rotation steps, each row followed by its count of steps
The counts run from 0 to 1088.
[ 91 127 148 134 137 132 131 113 106 108 114 112 131 135 121 129 123 168
  88  88 118  95 121 119 129 163  93 109 154 118  91 142 154  90  67 150
 113 198] : 462
[115 130 141  92 127 157 114 159 118  81 112  99  99 168 120 151 115 127
 108 106 101  66 106 121 153 121 112 116 145 118 124 150 163 121 102 189
 109 172] : 206
[102 127 104  75 110 150 133 132 154  62 128  92 116 168 117 149 140 151
 104 107 125 105 133 155 127 123 147 118 142  79  98 172 119 141 131 139
 102 176] : 770
[154  95 112 109  96 152 113 130 117  81  89 104 152 164  85 145 113 177
  96 104 107  89 116 128 146 176 119 112 108 127  90 115 156 118 126 135
 113 168] : 128
[123 139  74 111  86 139 126 103 142  73 109 144 147 145  88 172 100 128
  87 120  86  92 145 127 138 130 105 101 138 106 124 156 123 163 117 156
 134 158] : 159
[104 172 131 104 108 141 126 146  98  75 112 106 148 152 106 143  98 173
 110  98 110  91  96 124 151 143 121 109 160  80 142 145 138 132  99 117
  99 190] : 225
[155 109 111 119  83 128 143 140 158  84 118 113 117 154 103 161 123 143
 115  99  89 127 141 112 179 171 125 126 114 126  82 157 162 117 102 173
 139 173] : 280
[100 133 116 112 120 118 128 127 153  87  98 114 143 190 129 141 104 167
 113 124 124 135 125 128 152 158 118 166 137 108 103 164 156 102 120 159
 124 205] : 789
[122  84  89  81 146 131 134  95 160  76 111 121 123 126  82 176 109 105
  88  97 114 103 148 141 131 137 114 116 122 121  88 160 126 133 133 177
 120 165] : 427
[ 79 128 127  84 140 125 131 139 162  82 111 116 119 168 138 144 109 163
 108 103 128 127 139 149 155 134 127 168 147  97 104 173 142 111 122 167
 136 192] : 104
[118 134 109 100  91 144 156  89 161  79 101 110 155 166  91 163 150 121
 126  76 115 102 134 127 133 134 114  95 124 130  92 157 141 114 123 158
 131 170] : 690
[124 109 106  75  98 151 114 125 161  85 120 110 119 134 100 171 112 167
  97  82 100 113 160 151 161 163 129 121 113 131  96 152 155 137 135 145
 150 147] : 268
[101 145 111 115 127 117 163 119 155  90 128 151 140 120 102 187 108 109
  89 113  99 119 136 102 168 140 117 114 144  94 117 162 130 152 101 172
 135 186] : 837
[103 129 121 104 127 140 123 108 157  80 107  94 124 156 101 143 152 127
 121  89 101 101 113 151 110 124  94 103 154 115  84 170 141  91  95 162
 106 165] : 862
[109 161 131 141 107 128 158 140 119  89 132 134 137 130 102 151 123 142
  96 108 105 104  99  95 159 135 103 100 162  87 109 146 125 119  67 150
 121 193] : 59
[ 88 148 123 103 120 151 149 167 175  81 130 116 107 145 132 168 145 153
 100 109 117 109 116 132 151 108 129 129 151  77 104 156 123 130 118 174
 150 169] : 92
[102 161 140 128 140 128 149 160 134  84 119 132 141 116  93 169 139 137
 101 111 106  99  85  98 153 133 121 115 161  71 103 135 108 125  91 150
 119 186] : 744
[108 132 124 108 122 149 140 101 121  87 128 108 135 160 124 151 100 104
 114  91 122  96 119 114 157 127  94 108 134 132 129 166 157 124  94 190
 113 195] : 39
[131  97 111  96 135 155 124 142 111  71 113 101 140 143  95 138 103 172
  84 108 140  89  99 122 137 167 123 114 122  87 101 126 118 139 128 131
  89 183] : 646
[130 125 111 115 110 122 163 128 121  75 114 127 165 148  84 160 109 154
 101 110 128 112 104  90 163 164 140 117 123  93 105 134 112 139 116 132
 103 197] : 399
[112  98 136 117 133 145 161 121 140  93 119 117 130 134 117 174 139 130
  99 102 122  98 145  98 161 169 115 116 102 135  81 144 165 124 107 199
 146 185] : 28
[ 98 122 120  96 115 138 165 103 168  77 106 105 156 173 113 151 154 168
 113  92 149 113 127 135 131 143 130 134 128 103  88 159 129 103 137 147
 124 195] : 523
[105 107 106 127 133 137 153  96 174  91 117 110 144 159 124 153 135 126
 112 104 129 127 127 120 134 143  95 124 123 118  86 169 143  92 100 193
 133 190] : 696
[128 106  98  70  98 150 128 120 164  77 124 105 119 149  97 155 108 159
 112  68 115 118 151 156 158 147 114 133 121 127  97 168 148 112 130 142
 137 153] : 269
[127 107 101  99 152 131 134 108 154  79 118 119 154 100  76 173 120 145
  92  84 125 134 116 125 150 176 110 108 112  96  95 149 125 128 123 138
 128 177] : 414
[141 122 112 109  96 135 125 176 121  72 100 127 125 137  75 150 114 176
  88 117 100  75 105 117 148 150 133 120 146  92  92 113 109 127 113 123
 107 163] : 905
[111 119 141 123 134 158 103 154 134  89 113  98 103 144 139 157 143 134
  92 132  86 102 121 131 135 154 114 110 134 104  90 146 173 124  81 188
 140 174] : 871
[ 90 146 125 101 124 120 134  91 139  92 117 116 130 161 122 161 114 108
 118  92  98 115 147 138 148 135 108 121 141 129 118 184 167 119  93 174
 123 197] : 444
[ 94 133 130  90 124 109 147 102 150  90 111 136 126 108  67 164 121 119
 110  66  96 102 153 143 139 128 103 106 153 130 100 163 134 100 110 146
 128 170] : 847
[ 83 114 142 104 126 127 126 145 139  91 117 135  94 134 133 156 136 146
  66 130  90  84 167 131 144 140 137 127 150 109  84 148 150 149 100 175
 136 176] : 606
[ 81 131 137 106 153 145 104 131 117  92 115 106 109 160 137 133  95 149
  97  94 133 105 117 140 138 139  94 141 159 106 112 166 153 101  95 172
 119 197] : 881
[120 111 124 124 124 148 141 165 109  78 128 106  98 159 137 129 119 143
  95 133 124  89 113 109 152 142 128 129 145  85  91 151 137 124  77 176
  97 193] : 884
[121 146 117 122 120 135 140 135 149  84 100 138 158 118  75 197 129 113
  99 100  81  82 104 101 142 124  89  95 147 109 111 131 127 138 108 171
 136 155] : 578
[ 83 153 129  91 135 103 134  97 156  86 107 137 142 130  88 170 119 118
 108  78  96 115 142 147 132 125  89 115 161 120 110 170 143 111 109 153
 124 176] : 848
[ 97 127 123 100 121 154 133 128 120  97 123 117 141 168 147 132  85 189
  92  96 146 118 123 118 159 163 108 142 137 104 124 148 151 123 122 147
 142 202] : 1054
